Questions about the grid below.
1) The second entry from the end, reading row by row?
2) The top-right entry?
3) The second entry in reading order?
4) The last entry of the largest entry's row?
5) The first entry of the smallest entry's row?
6) The fourth-last entry, reading row by row?
7) The bottom-right entry?
8) The entry just right of the largest entry?
[[-55, -432, -311, -236, -45, -30],
 [-118, -306, -883, 690, 23, -542],
 [-808, 265, 105, -316, 178, -128],
 [95, -79, -294, 276, 369, -486],
 [-899, 320, 51, 43, -93, -566]]
1) -93
2) -30
3) -432
4) -542
5) -899
6) 51
7) -566
8) 23

Read these off the array that follows. Rows and columns are numbered from 0.
1) Find the entry in row 0 and column 0.
2) Find the entry just left of 12.7.
3) Find the entry at row 0, column 2.
4) Find the entry directly above the smallest entry.
5) Find the bottom-left entry.
6) Find the entry just right of -4.9.
7) Find the entry directly below the centre entry.
8) Find the entry just right of 0.3.
[[ -6.9  33.9  21.1   0.3   0.9]
 [ 13.8 -16.8  71.8 -36.9  15.9]
 [  3.2  -1.8   7.4  -3.7   1.6]
 [ 66.6  14.7  43.7 -12.6  12.7]
 [ 27.8  10.0  15.8  -3.2   4.2]
 [ 51.1  52.6  30.3   3.7   5.3]
 [ 40.0   3.9  30.0 -10.9   8.6]
 [ -0.3  13.1   7.2   0.5   0.5]
 [ 58.0  11.0  38.7 -11.8  10.9]
 [ -3.7  17.0  10.6   0.0   0.5]
 [ -0.7  64.9  33.3   4.1   0.8]
 [ 10.1   0.5   8.0  -3.1   2.3]
 [ 20.5  23.9  12.3   2.1   1.8]
 [  6.7  11.1   5.7   1.7   0.7]
 [ 13.1  -0.5  11.1  -4.9   2.7]]
1) -6.9
2) -12.6
3) 21.1
4) 0.3
5) 13.1
6) 2.7
7) 38.7
8) 0.9

[[-12.3, -2.4, -54.8, 38.5, 0.0], [-20.0, -67.1, -52.0, 41.6, 0.0], [3.2, -3.2, -21.6, 36.3, -13.0], [-19.0, -4.0, -48.3, 35.6, -14.6], [-33.0, 0.0, 8.1, 0.0, 1.8], [6.8, 0.2, -3.2, 10.5, -4.3], [-17.1, -76.9, -61.4, 21.9, -37.9], [36.2, -54.7, -30.7, 29.2, -32.1], [22.4, -78.9, -61.8, 15.3, -39.0], [-20.2, -10.1, -49.2, 52.5, 0.0], [-4.3, -57.4, -44.1, 33.3, 0.0], [-37.9, 0.0, 0.0, 33.2, -13.0], [-9.2, 0.0, -1.9, 20.1, -32.9], [-24.3, 0.0, -53.9, 43.5, -12.4], [67.0, -81.0, -64.7, 9.7, -35.5], [53.2, -61.2, 0.0, 0.0, -33.8]]
The entry just right of 0.2 -> -3.2
The entry just right of 29.2: -32.1
The entry just left of -54.8: -2.4
The entry just right of 36.2: -54.7
The entry just right of -57.4 -> -44.1
The third smallest entry is -76.9
The entry just left of -44.1 -> -57.4
The second largest entry?
A: 53.2
The entry just right of the smallest entry?
A: -64.7
The entry just right of -44.1?
A: 33.3
The entry just right of the largest entry?
A: -81.0
The second smallest entry is -78.9
The 1st entry in reading order: -12.3
The entry just right of -52.0: 41.6
The 5th entry in reading order?
A: 0.0
The third entry in reading order is -54.8

 64.2  -34.3    5.4   17.3  -70.1  -14.0  -51.9
The entry just right of the centre entry -> -70.1
The entry just left of the centre entry: 5.4

arr =
array([[7, 5, 6, 4, 4, 3, 4, 5, 5, 4, 5, 5, 4, 4],
       [3, 5, 3, 5, 4, 8, 5, 4, 5, 4, 5, 4, 4, 4],
       [7, 5, 6, 4, 4, 3, 4, 5, 5, 4, 5, 5, 4, 4],
       [7, 5, 6, 4, 4, 5, 3, 5, 5, 4, 5, 5, 5, 4],
       [3, 5, 3, 5, 4, 8, 5, 4, 5, 4, 5, 4, 4, 4],
       [4, 5, 4, 5, 4, 1, 5, 5, 5, 6, 3, 4, 4, 5],
       [3, 5, 3, 5, 4, 8, 5, 4, 5, 4, 5, 4, 4, 4],
       [2, 5, 3, 5, 4, 5, 6, 5, 5, 5, 4, 4, 4, 5],
       [4, 5, 5, 5, 4, 1, 5, 5, 5, 5, 4, 4, 4, 5],
       [3, 5, 3, 5, 4, 7, 5, 4, 5, 4, 5, 4, 4, 4],
       [3, 5, 3, 5, 4, 3, 5, 5, 5, 6, 3, 4, 4, 5]])
Counting starts at 0.
The entry in the top-left corner -> 7
The entry in the bottom-left corner is 3
The entry in row 2 and column 0: 7
The entry at row 1, column 0?
A: 3
The entry at row 1, column 1?
A: 5
The entry at row 0, column 1?
A: 5
The entry at row 0, column 2?
A: 6
The top-right entry -> 4
The entry in the bottom-right corner is 5
The entry at row 2, column 2 is 6

Questions about the array below. Indices start at 0.
1) Give the entry directly below -8.
2) Give the entry at row 2, column 0.
3) Give the entry directly below 22.
4) Give the entry at row 0, column 2.
5) Give the entry in row 0 and column 1.
6) Give the entry in the top-right corner.
7) Give the smallest entry.
8) Give the entry in row 2 and column 2.
[[-6, 15, 10, -3, 5, -1, 15, 12, -4, 13, 5],
 [-7, 16, 9, -3, 6, -1, 14, 13, -5, 13, 6],
 [20, -9, -7, 16, 7, 18, -15, -3, 22, -6, 8],
 [19, -4, -22, 18, 17, 29, -33, 7, 29, -6, 16],
 [-11, 18, 17, -7, 3, -8, 25, 13, -10, 16, 2],
 [6, 6, -3, 6, 10, 11, -5, 8, 10, 4, 9]]
1) 11
2) 20
3) 29
4) 10
5) 15
6) 5
7) -33
8) -7
